The same turns and mirrors carry the whole set onto itself and the rows of a family onto each other. Which other rows belong to the same family as each row named below? List them in the order they appear above.
These 21 rows form 7 families of 3 rows each.
tatub: [-18  15  -4  -8  15 -24  -8 -21 -15 -17 -18  -2 -22]
sen: [ 12 -35   3  -8  63 -11 -18 -38  -7  11 -24 -36  14]
kog: [ -8 -21  10  -7  56  -1 -14   2   5  15 -27 -44   2]
lib: [-24  12   5 -18  15   4 -22  -9 -30 -11 -11  11   1]
dag: [ 10  -3 -15 -28  60 -20 -39 -18  14  14 -39 -26  12]
Kapad: [ -1 -25   1 -18   0 -18 -52 -67   2  46  -3  -6  -6]
Suna: [-33   8 -19 -24   9  -7 -28 -10 -43  15 -15 -37 -13]
ral: [  1  -3  21 -26 -11  -8 -49 -44  -3  47   8  -5  11]
goleg: [ 12 -18   3 -32   8 -11 -61 -31   6  62  -4 -29  -6]
sav: [-38  -9 -11  -9  16  -7 -21 -31 -36 -10 -16   3 -20]
bisig: [-31   8 -13 -26   3  -6 -35  -6  -9   4 -17   7 -32]
zod: [ 11 -23 -17 -27 -11 -15 -36 -48   5  51   7 -13   6]
kepe: [  3 -21   8 -21  -2 -10 -40 -47  18  64  -6 -12  -7]
sido: [ 18  -8 -15 -12  -8   0 -55 -47 -13  45   6  -8  -7]
Rezun: [ 14 -23   1 -16  68  -4 -16 -12  -2  16 -33 -23  11]
piba: [  3 -22  19  17  57 -14 -35 -24  -3  28 -21 -35  21]
pab: [ 17 -16  23 -11  49   4 -13 -21   7  16 -14 -29  30]
mog: [-24 -12  -6  -2  -2   1 -45 -39  30  53 -13 -22  -4]
sab: [-41   0  -9 -17   8 -34 -17 -14 -23  -3 -14   6  -6]
bos: [-39   2  -3 -21   7 -10 -23 -11 -41  11 -16   3 -23]
nul: [ -1 -36  -7   1  59  -7 -24 -12  -5  21 -20 -26  33]

Same family as tatub: sido, piba
Same family as sab: zod, nul
Same family as bisig: kog, goleg
Same family as Kapad: sen, sav
Same family as ral: lib, pab

The same turns and mirrors carry the whole set onto itself and the rows of a family onto each other. Which other rows belong to the same family as each row named below? List them in the order they appear above.
These 32 rows form 4 families of 8 rows each.
Voma: [ -6   1   7  21 -35  -5   4 -18   2  16]
Leg: [-16  19  21 -13  -9   7   5 -13  18 -25]
Duzi: [ 28  21 -21 -30 -16   8 -10 -11   7  -5]
latel: [-22 -23  24  -1  15   4   8 -14   1 -38]
luru: [ 13   0 -25 -36  26  15  -5  -5 -18 -25]
zomi: [ 18  -6 -25  -8   1 -14 -11 -42  -6  23]
Vitom: [  2 -11 -21 -36  35   6   0 -26   2 -25]
Feba: [-22  -1  14   4 -35 -11   5 -10  -4  17]
renup: [-37 -24  18 -13   3   3  16   2  -6 -27]
Posoz: [-17  13  -5 -19 -20   1  30  10  15   1]
famo: [ 16 -11 -16 -37  18  17  -1  -3  -2 -40]
faba: [ -9 -11  -6   9 -29 -15  24  -2   0  24]
Zav: [ 10 -38 -21  -8  29  -9  -5 -37 -15  -2]
Kep: [-10 -32  22  25  -6 -12   1 -27  -9  -5]
Ren: [ 28  12 -30 -21 -24  15  -7  -1  -2   2]
suli: [-24 -22  13  -5  11  16  17  -1   3 -41]
fibi: [-18 -46  -2  10  -1 -12  29   1 -10   1]
bav: [ 27 -10 -29  -4  -1  -7 -15 -21 -30  17]
lakof: [-13 -44  11  27  -5  -4   8 -15 -13  -8]
disup: [ 22  22 -29 -29  -2   6 -12 -12 -12   3]
Suvo: [-31  13  15 -21 -20   3  12   2   7 -11]
zur: [ 17  -8 -27 -33   7  25   1   8  -3 -31]
bube: [ 23 -49 -16  -5  16   0  -6 -15 -22 -18]
Deleg: [ 11  20 -24 -35   7   1  -7 -30  11   1]
koga: [ 20 -46 -26  -8  12  14  -1   1 -23 -21]
tabun: [ 31 -27 -29   4 -18   2  -9  -9 -21  13]
vak: [-25 -21  -1 -18   7   4  35  13   5 -23]
pizo: [ 35 -17 -22   3 -18  -9 -14 -23 -15  16]
matid: [ 17 -32 -26 -11  26   1  -9 -13 -35 -11]
zuba: [-28 -38  16  11 -11 -11   8  -9 -18   1]
fenid: [ -6   9  19  12 -28  -9  -3 -25   7   8]
zarot: [-16  23   9 -11 -20  15  11  -3  19 -17]

Same family as fenid: Leg, latel, Kep, Ren, zur, koga, tabun
Same family as Posoz: zomi, Vitom, faba, Zav, fibi, Deleg, vak

The same turns and mirrors carry the whole set onto itself and the rows of a family onto each other. Which other rows belong to the same family as each row named below? List them in the order they appear above.
These 16 rows form 4 families of 4 rows each.
Gobul: [  4 -21 -14 -16   6   9 -43   4  36 -20 -11 -24  13  26  17  13  17  34
  23  -6   1   7  -5]
Galid: [ -3  43  15 -10   6  13   8  21   7  -8  33 -10  20  -1  -6 -16 -36 -25
   2  -4   5 -32  22]
Bazek: [  7 -27 -12  11  17  13 -37  17  17 -11  19 -16  12   1  20  12  21  50
  13   2  -2  -9 -20]
kat: [-16  50   7   7   3  15  -3  31 -18   6  27 -20  11  -4 -23 -20  -6  -6
  -8 -23   9 -12  19]
mas: [ 11 -21 -36 -20  22   3 -22 -19  -2   0  40  33  -2  -9  24  -2 -13  -8
  19  19  11   5 -16]
Gomaf: [ -3   9  18 -30 -13   7   7  13  -5  -2   5   6   8  17  22 -39  23 -11
   5   2 -21  41  25]
Gog: [ -1  45   6  -1  15   0   8  32 -18   7  22 -10  28  -8  -1  -3 -24 -20
  11  -9   5 -39  14]
zerub: [ -2  29  10 -37   4  10 -11   7 -11   1  13  -2   0  19   8 -19  30 -38
  14 -27  -4  42   5]
vanun: [ 29 -23 -27 -14   8   7 -41 -10 -12   0  30  34   6 -13  22  -3 -12 -17
   9   9  26   2   6]
Gevi: [-18  25  15 -10 -14  17  -1  20 -11   4  19 -12   7   8 -10 -38  26 -10
  -9 -20  -5  40  15]
zofo: [ -7 -30  -3   1   7   0 -17  17  27  -3   2 -21  35  20  18   8   1  40
  23  19 -15 -19  -2]
gumo: [-10  52  15 -17  23   9  -2  29  -4  -8  17 -36  -2  21  -7  -5 -17   0
  18 -20   1 -25  17]
gis: [ -8 -17 -14  -2  23  11 -21  24  41 -11  -6  -2  26   1  30  13  -5  37
  32  14  -8  -9  -1]
nudi: [  7 -12 -30 -16  24   2 -55 -16  -6  -2  41   1  -3  14  13   7 -18 -13
  16  -5  33 -13 -17]
nugef: [-14  24  10 -22 -12  15   2   2  12   0   7   9  28  18  14 -28  30 -30
  -1  -4 -29  28  21]
gezib: [ 20 -27 -22   2  22  15 -52   1  -9  -5  46  15  -7 -11  26   1   7  15
   4   0  23   2 -18]

Same family as kat: Bazek, Gevi, gezib
Same family as zerub: Gobul, gumo, nudi
Same family as Gog: Gomaf, vanun, zofo
Same family as mas: Galid, gis, nugef

The same turns and mirrors carry the whole set onto itself and the rows of a family onto each other. Which other rows belong to the same family as each row named below? List them in the order they appear above.
These 30 rows form 5 families of 6 rows each.
Runu: [ -3 -26 -31  15   5 -50   9  30  -9 -16  -2]
fosab: [ -3  23 -11  -1   3  12   5 -16  10  11 -13]
Zimim: [ 28 -28 -19  23  23 -32  10  -1 -12  -2  14]
vapav: [ -3  15   3 -24 -20 -16 -12  24  18   5 -19]
vedal: [-11  15 -12   7 -18  19  -9  -9   8  10 -26]
Dabes: [  2 -18 -25  17  18 -40  17  35 -22  11  -2]
Bam: [ 20 -34 -35  31  11 -20   7 -11  -9   0  -1]
diril: [  5  20   5 -23 -21 -17 -22   8  16   9   4]
dat: [  7 -35   5  22   2 -19  13  10 -34 -32  11]
bot: [-16   7   5 -13  -8  23 -29  18  -8  -3  14]
nepon: [ 11 -19  -7  27  31 -27  11  16 -28  11  15]
bago: [-10   0  14 -12 -40  -9 -30   1 -14  14  -8]
poduv: [ -5   8 -16 -26 -19  12 -21  29   1   8  -6]
nedo: [ 21 -32 -21  17   2 -18  28   2 -28 -17  -5]
Faben: [ -8 -49 -21  13   7 -43   3  20  -5  -9 -14]
vinu: [-27   2   5  -3 -24   3 -20 -22 -20  12   1]
vekol: [  3 -16   2  32  16 -34   1  43 -27  -2   7]
Dile: [-26  15  26  -4   0   2 -19   2   4 -11  11]
telig: [  0  36 -12   9 -15   6  -9  -5  10   6  -9]
mufa: [  7 -39 -25  14 -13 -47  -9  32  -3 -13 -10]
Suban: [ 25 -46  -9  28  18 -25   2  -3  -7   3  -5]
kulem: [  9 -19   1  47  10 -29  -6  27 -18 -26   9]
kepok: [ -3 -37   3  41   6 -23 -19  10 -17 -26  17]
fon: [ -3 -38   2  47   8 -22  -8  20 -14 -21 -10]
zuseg: [ -3  11 -20 -13  -3  30 -12   2  -4  12   2]
zevef: [  3   1  13 -22 -27  -5 -27  10  14  13 -14]
nesik: [ 16 -35  -9   8 -13 -34  16  29 -25 -25  -7]
dit: [-37   0  11 -13  -9   6 -21 -12   3  -2   4]
Nog: [-10   9 -11  -1 -37   1 -14 -10 -13  20 -23]
kevi: [-33  24   1  -8  -9  -5 -16  -5   5  -7  15]

Same family as vedal: Runu, Zimim, kulem, zevef, dit
Same family as bago: Dabes, nepon, vinu, vekol, Nog
Same family as dat: bot, poduv, nedo, zuseg, nesik
Same family as fosab: vapav, Bam, Dile, mufa, kepok

